One vector is turned by the same rotation once a tick. Each row is the vector after some number of ticks, and that number follows the row.
The counts run from 0 to 621.
 .02 -.24  .09 -.02 -.11 -.37  .04 -.17 -.05 -.12 -.15 -.03 -.13  .01 -.03  .07 -.05  .18 -.06  .10  .29  .06  .28  .11  .05  .01 -.05 -.28  .35 -.22  .12 -.18  .01  .01  .15 -.21 -.19 -.09 -.05 -.12  .01  .10 -.02  .11  .04 -.10  .14  .03  .07 -.02 -.16 -.15  .08  .06  .06  .14  .12 -.19 -.10  .00 -.06 -.02  .22  .14  .05 -.03 -> 456
-.08 -.24  .03 -.25 -.22 -.13 -.14 -.11 -.11 -.02  .09 -.04 -.15 -.24 -.11  .10  .01  .10 -.14  .06  .29  .26 -.02  .23 -.02 -.06  .07 -.10  .15 -.15  .16  .14 -.08 -.03 -.10 -.21 -.16  .00  .03  .01 -.13 -.10 -.04  .00 -.05 -.05 -.01  .25  .41 -.23 -.15 -.12 -.02 -.10 -.16  .08  .08  .09  .16  .10 -.07 -.09  .05 -.10  .04 -.06 -> 436
-.05 -.26 -.06 -.24 -.09 -.42 -.14 -.14 -.15 -.13  .00  .02  .01 -.02 -.09  .08 -.03  .08 -.08  .12  .27  .07  .02  .12 -.12  .17  .25 -.12  .13  .06  .16 -.02  .02  .08  .16 -.19 -.01  .11  .06 -.13 -.03  .09  .04  .10 -.19 -.06  .00  .08  .31 -.08  .02 -.28  .20 -.10  .12 -.08 -.05 -.01 -.10  .02 -.08 -.07  .28 -.11  .09 -.08 -> 250
 .11 -.09  .19  .06 -.24 -.08 -.20  .07 -.15 -.11 -.08 -.10 -.30  .09 -.16  .09 -.09  .01 -.16  .02  .27  .05  .00 -.18  .09  .06 -.04 -.02  .37 -.44 -.22  .10 -.01 -.05  .08  .11 -.11  .01 -.07 -.15  .08 -.03 -.06 -.02 -.02 -.03 -.02 -.07 -.02  .04 -.02 -.30  .13  .12  .18  .02  .15 -.18 -.06 -.04  .03 -.15 -.01  .02  .00  .12 -> 172
-.09 -.12  .07  .02 -.07  .09 -.10  .11 -.01 -.02 -.07  .02 -.21 -.10 -.08  .14  .00  .11 -.21  .08  .13  .24 -.01  .03 -.19 -.19  .05 -.01  .11 -.15  .26  .11  .14 -.02 -.07 -.10 -.20 -.07 -.03  .24 -.28  .01  .12  .08  .01 -.10  .02  .26  .30  .23 -.21  .13 -.11  .12 -.06 -.08 -.10 -.07  .01 -.01  .11 -.21  .13 -.31  .00  .08 -> 213
-.02 -.19  .11 -.12  .00 -.33 -.07 -.27  .04 -.05 -.18 -.09 -.11  .09 -.01  .11 -.10  .27 -.09  .08  .14 -.01  .33  .11  .05  .08 -.05 -.32  .35 -.12  .07 -.13  .04  .10  .22 -.11 -.11 -.02  .06 -.13  .08  .08 -.04  .03 -.10 -.15  .07  .02  .09 -.01 -.01 -.12  .15  .09  .13  .15  .04 -.19 -.20 -.13 -.08  .02  .21  .03 -.03 -.02 -> 472
-.06 -.07 -.02  .03 -.08  .11 -.04  .17 -.05 -.02 -.09  .00 -.16 -.14 -.14  .06  .04  .10 -.15  .15  .17  .18 -.02 -.03 -.15 -.23 -.01  .03  .11 -.06  .24  .10  .11  .01 -.01 -.11 -.19 -.13 -.03  .21 -.35 -.03  .12  .15  .08 -.02 -.01  .24  .28  .28 -.18  .12 -.11  .15 -.10 -.06 -.06 -.11 -.01  .02  .14 -.25  .20 -.27 -.07  .02 -> 212
-.03 -.09 -.23 -.26 -.15 -.04 -.16  .08 -.10 -.11  .31 -.12 -.10 -.17 -.23 -.03 -.10  .21 -.10  .14  .20 -.01 -.10 -.08 -.24 -.14 -.10 -.01 -.08  .06  .07  .11  .16  .11  .14 -.08 -.09  .04  .04  .19 -.20 -.01  .12  .12 -.12 -.01  .00  .07  .27  .11  .14 -.04 -.09  .14  .02 -.15 -.03  .00 -.03 -.03  .02 -.27  .28 -.23  .05 -.03 -> 464
 .01 -.02 -.12 -.11  .11 -.16 -.05 -.06  .12  .16 -.29  .01  .08  .07  .05  .11  .24 -.06  .09  .11  .15  .02  .17  .11  .00 -.18  .21  .04  .08  .17  .20  .02 -.02  .09  .11 -.35 -.07  .02  .00  .07  .06 -.06  .01  .32  .14 -.07  .26 -.04  .12  .34 -.16  .03 -.10  .10 -.06 -.01 -.16  .04 -.11  .13 -.03 -.10  .17  .00 -.13 -.23 -> 554
 .14  .02  .15  .03 -.11 -.16 -.11  .06 -.01 -.02  .06  .10 -.05  .29 -.07  .26  .20 -.22  .01  .03  .28  .05  .04 -.25 -.11 -.05  .29  .12  .08 -.27  .01  .25 -.05 -.09 -.12 -.15 -.27  .25 -.04 -.07  .00 -.01 -.02 -.05  .10 -.11  .08  .07 -.05  .28  .00 -.06  .00  .05  .20 -.16  .03  .15  .03  .14  .10 -.05  .17 -.11  .02 -.13 -> 328
 .09  .16  .02 -.15 -.03  .18 -.24 -.21  .03  .24  .10 -.13 -.13  .19 -.03  .15  .09  .00  .00 -.28  .03 -.05  .02 -.19 -.05 -.25  .07  .20 -.07 -.35 -.16  .27  .03 -.09  .00 -.13 -.03  .09  .14  .12  .00 -.12  .03 -.15 -.06 -.15  .03 -.17 -.04  .23 -.03 -.06 -.26  .20 -.02  .00  .06 -.01  .07  .02  .02 -.08 -.09 -.27 -.13 -.03 -> 88
 .09 -.03  .25 -.04 -.05 -.10 -.07 -.31  .21  .13 -.30 -.09 -.01  .24  .05  .26  .17 -.13  .05  .09  .14  .02  .21 -.06  .07  .07  .33 -.07  .16 -.09  .09  .26 -.06 -.08 -.08 -.08 -.04  .07  .04 -.17 -.05 -.05 -.03  .05  .01 -.12 -.20  .10  .14  .19  .07  .04  .22 -.07  .13  .00 -.02  .08 -.13  .09  .05 -.01  .11 -.31 -.16 -.14 -> 298
 .01  .01  .01 -.03 -.10  .03 -.05  .09 -.04 -.06  .09 -.03 -.08 -.06 -.10  .12  .03  .14 -.08  .13  .15  .13  .10  .01 -.23 -.26  .03 -.07  .09 -.09  .21  .07  .13  .10  .08 -.11 -.22 -.06 -.03  .20 -.31  .06  .09  .13  .03 -.13  .13  .18  .23  .25 -.14  .15 -.24  .31 -.10 -.04  .03 -.08  .00 -.02  .09 -.22  .31 -.22  .06 -.07 -> 228
 .02  .01  .08  .00 -.03 -.22 -.10  .06  .00  .08 -.18  .21  .00  .24 -.12  .30  .23 -.18 -.03  .11  .29 -.05  .09 -.17 -.06  .02  .16 -.01  .12 -.11  .01  .17 -.11  .00 -.10 -.17 -.23  .34  .09 -.15  .09 -.04 -.12  .00  .04 -.12  .07  .15 -.10  .24 -.03  .09  .02  .11  .19 -.18 -.09  .17 -.07  .00  .07 -.01  .09 -.07 -.07 -.19 -> 330
-.05 -.04  .10  .07 -.15  .17  .01  .08  .08  .03 -.27 -.12 -.27 -.05 -.21  .06  .10  .03 -.07  .19  .21 -.04  .07 -.27  .22 -.15 -.32 -.10  .19 -.18 -.08  .11  .05 -.07 -.02 -.08 -.23 -.07 -.03 -.02 -.08 -.15 -.01  .11  .27  .11 -.13  .02 -.02  .23 -.03  .19 -.04  .10 -.01  .04  .06 -.09 -.12 -.01  .10 -.18  .00 -.08 -.21  .00 -> 412
-.10 -.14  .12  .02 -.05  .05 -.10  .07  .00  .01 -.01  .08 -.22 -.09 -.08  .14 -.03  .15 -.22  .02  .13  .22 -.01  .06 -.21 -.14  .06 -.03  .14 -.17  .28  .13  .10 -.02 -.11 -.15 -.19 -.02  .00  .21 -.27  .00  .10 -.02 -.07 -.13  .02  .30  .32  .14 -.19  .07 -.04  .09 -.01 -.05 -.11 -.04  .03 -.09  .08 -.17  .11 -.28  .02  .07 -> 214
-.06  .07 -.14 -.19  .13  .04 -.20 -.14  .02  .08  .03 -.19 -.13  .14 -.12  .01 -.06  .22 -.07 -.11  .01 -.19  .06 -.24 -.11 -.07 -.08  .05 -.05 -.15 -.06  .02  .20  .05  .31 -.08  .06  .06  .18  .12 -.05  .05  .16 -.05 -.21 -.10 -.04 -.21 -.04  .32  .12 -.04 -.10  .27  .16 -.06 -.09 -.19 -.17 -.19  .02 -.13  .14 -.30 -.10  .02 -> 274
 .02 -.13 -.10 -.11  .17  .05 -.27  .10  .25  .11 -.10 -.12 -.22 -.04 -.01  .00 -.04  .12 -.18 -.06  .09  .08  .08  .07 -.01 -.25  .00  .08  .14  .12  .12  .21  .12  .07 -.03 -.11  .06 -.05 -.13  .21  .21 -.20  .04  .11  .02 -.06  .33 -.07  .17  .25 -.07 -.21  .07  .05  .08 -.12 -.32 -.03 -.11  .08  .01 -.29 -.07  .07 -.11  .06 -> 369
-.11 -.16  .07 -.01 -.04  .22 -.12  .05  .11  .07 -.15 -.11 -.29 -.19 -.11  .06 -.04  .16 -.23  .04  .12  .22 -.03  .04 -.04 -.18 -.04  .01  .11 -.04  .27  .22  .13 -.04 -.10 -.08 -.10 -.16 -.04  .21 -.21 -.12  .13  .10  .02  .01 -.12  .22  .34  .16 -.12  .09  .02  .00 -.04 -.04 -.15 -.06 -.02  .00  .10 -.23  .00 -.32 -.14  .11 -> 197
-.12 -.07 -.07 -.11  .02 -.19 -.15 -.11 -.11  .16 -.38  .12  .06  .10 -.13  .17  .17 -.13 -.01  .08  .21 -.01  .06 -.03  .00  .18  .17 -.03  .07 -.01  .03 -.05 -.08 -.02  .15 -.24  .03  .12  .28 -.16 -.09 -.01  .01  .16 -.13 -.04 -.24  .09  .15  .15 -.10 -.04  .07 -.05  .04  .01 -.12 -.02 -.16 -.11 -.03  .10  .09 -.39 -.17 -.14 -> 520
 .08  .05 -.10 -.23 -.13  .15 -.09 -.18 -.03 -.03  .15 -.32 -.10 -.05 -.07 -.09 -.04  .13  .06 -.01  .05  .00 -.02 -.15 -.04 -.14  .08  .12 -.06 -.12  .00  .09  .17  .03  .24 -.05  .09 -.17  .02  .14 -.24  .00  .19  .12 -.08  .03 -.09 -.25  .22  .22  .10 -.13 -.06  .10 -.04  .07  .12 -.22 -.06  .08  .03 -.18  .22 -.35 -.05 -.03 -> 495
 .11  .02 -.08 -.15 -.27  .00 -.21  .10 -.03  .05 -.15 -.24 -.07 -.04 -.22  .03  .12 -.15  .03  .28  .34 -.10  .02 -.07  .21 -.03 -.11 -.06  .18  .03 -.33  .19 -.14  .06  .17  .05 -.02  .07  .04 -.18  .18 -.21 -.14  .32  .09  .12 -.05 -.11  .01  .06  .22 -.05  .08  .10 -.01  .00  .06  .04 -.14  .04  .02 -.16  .04  .05 -.21 -.10 -> 379
-.01 -.17  .05 -.16 -.19 -.05 -.29 -.08 -.09  .04  .02 -.14 -.31  .03 -.18  .06 -.05  .00 -.18 -.10  .27 -.04 -.06 -.14  .17  .09 -.13 -.01  .17 -.31 -.27  .19 -.06 -.10  .02 -.01 -.04  .12  .08 -.18  .19 -.15 -.08 -.15 -.07  .00 -.11 -.13  .03 -.12  .11 -.34  .15 -.07  .19  .04  .05  .00  .01 -.05 -.06 -.09 -.19 -.02 -.12  .06 -> 391
 .05  .02  .01 -.18 -.10 -.19 -.14 -.22 -.05  .09  .26  .05 -.06  .24 -.08  .24  .07  .01  .04 -.18  .19 -.11  .05 -.21 -.11 -.06  .14  .06 -.10 -.34 -.05  .21  .01 -.08 -.10 -.27 -.23  .31  .12 -.01  .01  .00  .01 -.25 -.09 -.18  .02 -.02 -.06  .10  .06 -.06 -.12  .10  .15 -.07  .05  .15  .10  .07 -.04 -.03  .11 -.13  .01 -.17 -> 546
-.02 -.11 -.12 -.24 -.14 -.10 -.21 -.02  .01  .06  .31  .00 -.22 -.02 -.15  .04  .09  .04 -.07 -.19  .26 -.02 -.14 -.14 -.02 -.14 -.03  .22 -.11 -.20 -.07  .24  .07 -.08 -.15 -.31 -.18  .21  .00  .09  .11 -.15  .05 -.16  .05  .05  .13 -.08  .05  .02  .02 -.22 -.13 -.04  .06 -.08 -.03  .15  .14  .20 -.03 -.19 -.09  .03 -.03 -.09 -> 121
 .11 -.04 -.03 -.09 -.07 -.17 -.14  .05  .14 -.01 -.08 -.12 -.07  .16 -.15  .11  .17 -.10  .04  .22  .27 -.21  .11 -.24  .15  .00  .01 -.03  .11  .03 -.14  .21 -.02  .03  .05 -.08 -.12  .18 -.08 -.19  .24 -.14 -.03  .19  .16  .08  .03 -.11 -.09  .31  .27 -.05  .19 -.05  .26 -.12 -.07  .09 -.21  .14  .05 -.16  .15  .09 -.13 -.12 -> 582
 .16 -.07  .15  .03 -.20 -.02 -.13  .00 -.03  .03 -.21 -.15 -.23  .09 -.05  .08  .11 -.14 -.03  .00  .26  .05  .06 -.19  .30  .01  .06  .07  .28 -.36 -.20  .19 -.07 -.12  .05  .00 -.04 -.04 -.08 -.21  .14 -.13 -.05  .09  .19  .07 -.02 -.23 -.04  .13 -.02 -.30  .13 -.02  .10  .09  .13 -.10 -.06  .18  .03 -.07 -.05  .04 -.11  .04 -> 612
 .05 -.03 -.09 -.02 -.07  .16 -.22  .19  .11  .11 -.32 -.23 -.13 -.08 -.12  .00  .06 -.10 -.09  .25  .21  .02  .04  .03  .06 -.20 -.02  .01  .24  .16 -.06  .23 -.04  .12  .13  .06  .06 -.08 -.06  .03  .11 -.22 -.03  .41  .12  .05  .09 -.04  .16  .25  .03 -.05  .03  .14 -.07 -.07 -.13 -.03 -.18  .02  .08 -.26  .02  .00 -.24 -.01 -> 382
-.21 -.12 -.18 -.25  .10 -.04 -.10 -.30  .00  .16 -.30 -.10 -.09  .01 -.08 -.02  .09  .14 -.06 -.05  .07 -.13  .08 -.05  .14  .06 -.10  .01 -.08  .02  .06 -.11  .12 -.03  .22 -.31  .15 -.08  .24  .00 -.05 -.01  .16  .07 -.12  .03 -.19 -.17  .14  .16 -.04 -.05  .02 -.06  .04  .12 -.10 -.17 -.19 -.05 -.07  .03 -.01 -.34 -.24 -.05 -> 507
 .11 -.03 -.02 -.36 -.18 -.12 -.26 -.22 -.06 -.01  .25 -.21  .04  .05 -.07  .13 -.09  .06  .03  .10  .14  .07  .05  .09 -.20 -.02  .26 -.07  .07  .02  .01  .22 -.01  .09  .14  .04  .05  .12  .09 -.02 -.14  .01  .00  .08 -.31 -.18 -.07  .07  .30 -.03  .23 -.11  .08  .10  .00 -.05  .06  .08  .00 -.05 -.02 -.12  .32 -.27  .03 -.15 -> 263
-.09 -.12  .04 -.11 -.26 -.19 -.05 -.16 -.24  .01 -.13 -.01 -.20 -.06 -.23  .05  .03  .06 -.07  .04  .34  .00  .01 -.08  .18  .08 -.18 -.15  .19 -.39 -.15 -.08 -.04 -.09  .13 -.20 -.17 -.03  .17 -.20 -.09  .01 -.04 -.03  .01  .03 -.18 -.03  .03 -.13 -.09 -.07 -.08  .06 -.04  .20  .25 -.13  .03 -.02 -.04  .01 -.01 -.12 -.08 -.03 -> 205
 .01 -.01 -.09 -.12  .07 -.08 -.04 -.19  .13 -.02 -.01 -.17 -.11  .11 -.09  .00 -.06  .32 -.01  .02  .05 -.18  .20 -.21 -.05 -.14 -.17 -.13  .02 -.12  .08 -.08  .22  .10  .25 -.20 -.10 -.03  .04  .12 -.06  .09  .17  .00 -.02 -.06  .09 -.21 -.05  .37  .07  .05 -.11  .27  .17  .00  .02 -.21 -.24 -.12 -.01 -.19  .28 -.09 -.06 -.02 -> 257
 .01 -.26  .17 -.10 -.05 -.31 -.04 -.27  .10 -.12 -.09 -.13 -.10  .04  .00  .12 -.11  .24 -.10  .12  .18  .08  .27  .11 -.02  .05  .11 -.31  .31 -.09  .22  .01  .02  .07  .03 -.11 -.12 -.02 -.06 -.08  .00  .05 -.02  .02 -.08 -.14  .03  .15  .26 -.02  .07 -.09  .27 -.02  .19  .01  .00 -.05 -.14 -.02 -.05 -.07  .29 -.01  .05 -.03 -> 470
